In the rows, zero is written as 128.
One hidden turn or mirror swaps the rows below in pairs. Which row is each named row swapped with?
The rows were stretched afterwards, more along some directions than others.
Z_991: [157 118 156 151 146 135 113 150 147 133 144 137 105  93 107 108 148 131
 131 120 138 133]
Z_9: [168 125 170 161 162 147 124 143 169 135 152 149 121  87  93 119 151 126
 137 112 146 136]
Z_975: [120 137 137 158 140 141 105 136 160 147 119 136 153 100 107 113 109 131
 135  98 166 106]
Z_196: [110 163 125 140 109 135 134 123  96 160 153 119 174 100 102 133 152  75
 113 135 149  94]
Z_729: [152 112 140 151 152 118 181  96 188 130 105 141 100 124 105 124  93 122
 116 114 118 102]
Z_783: [131 115 132 134 142 137 176  91 114 125 123 113 123 133 130 118 149 105
 113 144 107 112]
Z_182: [128 121 154 146 138 133 162 100 179 110  94 129 120 133 122 119 115 107
 146 133 112 109]
Z_54: [186 121 125 152 165 116 158 112 126 141 112 122 115  96  73 136 109  93
 121 125 123 110]
Z_134: [170 143 188 135 127 124 152 101 136 144 144 146 131 103 101 145 121 105
 117 112 112 102]
Z_228: [161 139 162 141 125 117 159  89 140 147 153 134 128 110  86 149 113  91
 114 108 123  85]
Z_306: [156 115 154 155 154 145 121 161 160 137 148 137 106  88 107 111 148 121
 143 119 143 135]
Z_11: [116 167 113 143 106 118 129  94  82 145 147 113 178 118 101 141 138 101
 111 137 173  81]
Z_915: [111 112 148 156 116 150 133  94 113 128  92 112 140 159 122 136  98 120
 147 128 119  97]
Z_379: [116 154 154 153 117 129 121 128 173 153 126 154 142 116  93 118 111 132
 128  97 147  93]
Z_882: [129 113 156 157 105 153 123  89 105 132 119 102 142 158 135 135 113 115
 148 130 109  83]
Z_878: [160 139 160 141 130 116 159 113 139 152 139 137 115 119  90 136 111  98
 122 106 107  89]
Z_462: [159 131 153 163 157  97 175  77 138 134 103 110 145 116  70 131 102 115
 130 137 131  99]
Z_888: [182 107 141 144 153 130 136 125 109 122 126 119 125  94  96 135 136 109
 143 127 111 126]
Z_942: [164 108 160 158 172 148 141 142 159 130 144 136 122 116  97 122 153 128
 135 119 137 136]
Z_405: [139 162 139 151 123  97 138 100  71 110 109 117 135 114 101 124 119 106
 116 153 137  75]
Z_995: [101 141 145 156 128 145 126 140 171 151 134 132 164 112 109 116 127 130
 138 112 168 103]
Z_787: [143 123 132 156 151  98 169  73 116 125  94 100 152 144  90 132  97 124
 130 138 137  94]
Z_7: [115  90 144 149 112 146 132 109 149 138 112 127 108 159 133 122 123 122
 151 125 102 108]
Z_251: [ 91 183 120 137 101 121 153 124 118 164 150 140 166 115  94 128 141  83
 108 133 147  83]
Z_653: [159 120 167 158 158 142 120 152 165 136 148 144 113  93 104 120 149 132
 139 112 156 141]
Z_817: [116 117 142 138 136 128 178 104 179 124  94 135 108 130 118 108 108 100
 142 141  95 104]
Z_761: [153 132 164 156 152 114 160  81 134 133  94 114 157 121  93 133 101 115
 138 142 132 103]
Z_870: [119 109 146 133 132 142 157 106 129 132 126 126 116 121 146 116 164 107
 127 143 103 130]
Z_189: [122 119 136 152 115 142 139 114 123 126 101 122 135 173 123 137 119 121
 131 123 113 105]
Z_901: [132 166 155 148 123  90 157  87  63 118 117 112 157 139  88 131 122 121
 105 149 148  77]
Z_121: [116 136 124 160 133 146 105 128 141 141 131 115 174 109 102 118 111 135
 148 110 169  98]
Z_380: [131 140 140 161 135 138 119 138 169 146 140 132 166 106  99 125 119 134
 133  99 175 102]
Z_32: [104 174 109 137 101 119 140 128 126 170 155 138 152  98 100 135 144  84
  99 131 158  85]
Z_52: [120 124 139 129 120 132 154 113 103 133 129 129 112 131 147 114 159 114
 113 143 119 125]
Z_509: [127 125 135 130 121 127 153  93 115 131 126 122 113 111 127 120 146 101
 106 141 112 118]
Z_779: [111 168 111 149 110 112 150 106 117 163 139 121 166 108  88 139 133  75
 105 136 152  79]
Z_828: [155 117 165 145 160 144 120 152 155 132 152 140 113  83 103 113 163 120
 139 121 136 142]
Z_264: [122 140 143 153 136 139 117 133 163 149 129 136 152 106  98 122 107 133
 135  92 169  98]
Z_309: [116 103 138 146 101 155 109  96 122 120  96 120 123 151 142 130 102 125
 149 130 102  94]
Z_560: [160 127 175 139 135 135 159  94 143 143 147 137 128 117  96 143 117 103
 129 108 118 106]
Z_410: [120 117 129 129 124 128 160 104 112 130 118 125 111 120 133 114 147 106
 111 143 106 124]
Z_403: [155 142 138 143 129  84 150  97  59 118 123 107 119 105  98 119 135 108
 110 140 129  83]
Z_776: [152 127 149 165 158  98 170  76 136 138  86 109 147 130  73 134  91 121
 135 128 136  95]
Z_879: [ 99 174 114 133 106 125 154 118 118 166 134 128 170 116  93 131 133  75
 107 136 149  85]
Z_633: [129 157 112 147 124 108 142 105  91 109 119  94 147 130  98 125 114 106
 115 148 161  71]
Z_986: [140 157 134 162 120 102 144  89  83 119 127  96 144 104  87 134 110  89
 114 149 144  63]
Z_119: [166 125 140 133 137 129 132 120 120 117 128 124 132 104  89 146 141 106
 133 130 123 125]
Z_313: [120 126 133 129 128 141 159  90 123 129 127 129 129 121 127 121 148 112
 113 142 122 120]

Z_761 is swapped with Z_134
Z_915 is swapped with Z_986
Z_309 is swapped with Z_405
Z_306 is swapped with Z_410
Z_729 is swapped with Z_54

